A single turn carries every row of the set below to another of its rows. Some are shown first; where does it send the rows asked next?
K_280: [  6  -1   8  14   0  30  -6   2  -3   9   1  12 -11  -2   9 -20   4 -19
   1   4  -1  -6  26 -28   1  -3 -13  24  19  -2  13   7  -8]
K_516: [  5   6   4   9 -10 -12   5   7  -8  -6  -7  -3   7   9 -11  -2 -17 -20
   1   3   3   2  11   3 -15  -4 -24  -2 -10   8 -13 -22   1]
K_358: [  8 -28  13   0 -16  11   2  22 -10  -7 -20  20  15  23   3  14   5   7
  24   7   9  -9  27 -20  -9  -9  -4  14   0  -1   6 -10   2]
K_544: [ 14  -8   4  14  -9  32   1   2   8   7   6  20   7  -6  -2 -22   7 -28
  -2   1  -3  -3  21 -17  -9  -5 -10  16  27   4  -1   1 -10]
K_357: [-14  -6  -3   1  -9  -6  -2  28  12   3 -13  -7  14   1  -8  -5  13 -33
 -11  14   8 -19  22  -9   8  -5   0  -5  -3  -4   2  -6 -26]
K_60: [-19  -8  -1 -17   4  16 -21   0  -2  -2  -4   8  16  20  -8  -4   3   2
 -25  15   1  -7   9  -5  19  -2  -8  16  13   0 -20   4   6]
K_338: [  6 -20   7   4  -6  19 -14  11  14  26   8  27  -2  -5   4 -18   4 -17
   5   8  -1  -5  19 -32  -3  -6  -6  18  11   0  13  -6   5]
K_57: [ -6   2  -5 -26   5   1 -17  -1   2   0 -10  11  17  11  -3   5   6   3
 -18  20  -3  -2   0  -5   9  -8 -10  -8   7  -5 -19   5  -7]
K_320: [ -2   1 -16   0   0 -14  -3  23   0   9 -12  -8  24   2  -1  -2   4 -18
   0  18  -2 -30  10 -17   3  -7  -7  -1 -13  -3 -10   9 -18]
K_153: [  0 -12   8  20 -13   2   5   2  -3 -28  -7   3  15  10 -11   5 -30 -15
   7  10   7 -12   5  -7 -12  -4 -19  -2  -5   6   0 -24  -9]
K_98: [  6  -6   5  24 -11  -3  -4   6 -15 -17  -1  13   7  -5 -18   0  -9 -18
   8  11   4  -2   5   0  -7   0 -28   6 -16  17 -12 -14  -2]
K_968: [  7  -1   8   9  -5  19   0   2   8   1   5  21  -6   3  17 -12  10 -15
   8  -8  -9  -5  22 -32 -15 -14  -5  25   4  -3  -4   0   2]
K_282: [  1 -28  20   4 -19   9  10  10  -4  -2 -27  14   9  25   1   9  -8   3
   3  -3   6  -5  19 -22  -9   3   9  16  -3   2  12 -14 -18]
K_505: [  5 -16  10   9  -5  29  -2   5  -6   4   5  15   5  -2   7 -23  -4 -16
  12   3 -11  -8  32 -29 -10   1  -5  31  12  -2   2  -9   7]
K_11: [ 15  -1   1  19   1   2  16  11 -12  -2  -3   7  17   8 -13   3 -15  -9
  19   2   4 -11  19  -4 -21   2 -24  -2 -15   9  -6 -14  -5]
K_301: [-22  -6  -4 -14   7  14  -2 -13  -2  -6 -16   7  12  23  -5   4  12   5
  -5   9   1   3   6 -11  14 -15  -5  11   4   6 -24   6   2]
K_453: [-11  -8  -6  -8   6  23  -8 -12 -16  -3 -10  22  15  11  -7  -9   9  11
 -12  24   4  -5   4  -2  11   7  -4  17   3   3 -23   2   2]
K_197: [  3 -36  16 -18   2  16 -10   5   7   9  15  20   4   6  -8  -6   0 -17
  -3  29  13 -13  -2  -8  21  -3 -10  14  -5  13  15  -4  -9]
K_853: [  8 -15  21   6 -11  23  10  15   3  -8 -21  16  22  26   5  14  -5   9
  11   7  21  -9  24 -22   0  -5   2  14  -5  -4   0 -17 -13]
K_992: [ -2 -25   4 -22   3  18  -4  -1   5   7  16  27  16  11  -3 -11  -7 -14
   2  33   8   1   2 -10  15 -11 -19  13  -7 -10  19  -2   0]
K_246: [  4 -24   8   3 -26  27  11  16  -2 -15 -22  13  14  13  -1  17  -5   6
  23   3  11 -13  22 -20  -6  -2  -3  13  -3   0   9 -10  -8]
K_830: [ 20 -18  14  10  -9  14   3  20  -1 -14 -19  18  11  22  11   9 -13   8
  21   7  18 -11  21  -9 -11   1  -1  20   8  -1   6  -7 -11]
K_942: [  4 -34   4 -18  -8  15  -1   5  -3   5  21  20  10   7 -10  -8  -8 -16
  -7  29  12 -10   6   2  22  -2 -17  24  -8   0  10   5 -14]
K_741: [-14  -5  -8 -19  10   4   0  -1  -5   0 -14   0  27  15  -8  -1  20   2
 -16   9  12  -6  15  -2  11   6  -1  18   2  -5 -16   6 -12]
K_475: [ -4 -42   7 -10  -6  13   6   2   3   7   9  16  14  -3 -21  -2  -3 -16
  -3  23  15  -6   0  -9  23  -1  -6  17   0  -5  17 -12  10]
K_81: [-17  -6  -5 -13  19  24  -4   1  -3  -7 -18  16  17  18  -9  -8   9   3
 -21  -4  -7   5   2 -16   5  -6  -7   8   7   5 -15  -3  -7]
K_217: [ -2   3   0   6   3 -13   3  19   0  11 -15 -10  17   8  -7  -2   9 -21
   2  11   2  -8  11 -14  17  -4   2  -6  -8 -19   0   2 -26]
K_169: [  0   4   3   1   0  -4  -6  16   7  17 -13 -10  19  -3  -1   5  10 -31
   1  17   3 -29  13 -10   4   3   5  -2  -3 -12   2   5 -19]
K_289: [ -5 -27   8 -18  -8  15  -7   4   0   7  20  19  13  -5  -8  -7  -9  -5
   2  24  13  -9  -7  -6  17  -7  -7  13 -17   1  22 -13  -3]
K_210: [ -2   7   6  24   2   4  -6   7  -9  -9   0  -7  14   1 -12  -1 -17 -21
  -3  10  10  -3   4   2  -9 -14 -34  -2  -1  11  -1  -6  -1]
K_34: [ -2   3  -6   1   3  -9   2  24   9   5 -25 -14  10   8  -1  -8  -7 -26
   2  20  -5 -14   7 -16  12  -6   1  -5  -4  -9   3   3 -17]
K_744: [  7 -14  -5  20  -8  -2  -1  -5 -18 -16   3   8  14   3 -13   1  -3 -12
  -1  -7   2  -7  -2   1 -10  -2 -22 -10  -2  11  -4 -16   7]
K_71: [  5 -18   9   5  -2  35 -11   7   7  -3  14  18  14   4  17 -27  -1 -10
  10   4   1 -15  11 -24   7  -1 -13  29  17  -3  10   3  -1]

K_153 turns into K_741
K_98 turns into K_301
Now these:
K_505 turns into K_516
K_475 turns into K_282
K_358 turns into K_34
K_197 turns into K_246
K_81 turns into K_544
K_830 turns into K_320
K_57 turns into K_71
K_210 turns into K_453
K_169 turns into K_289

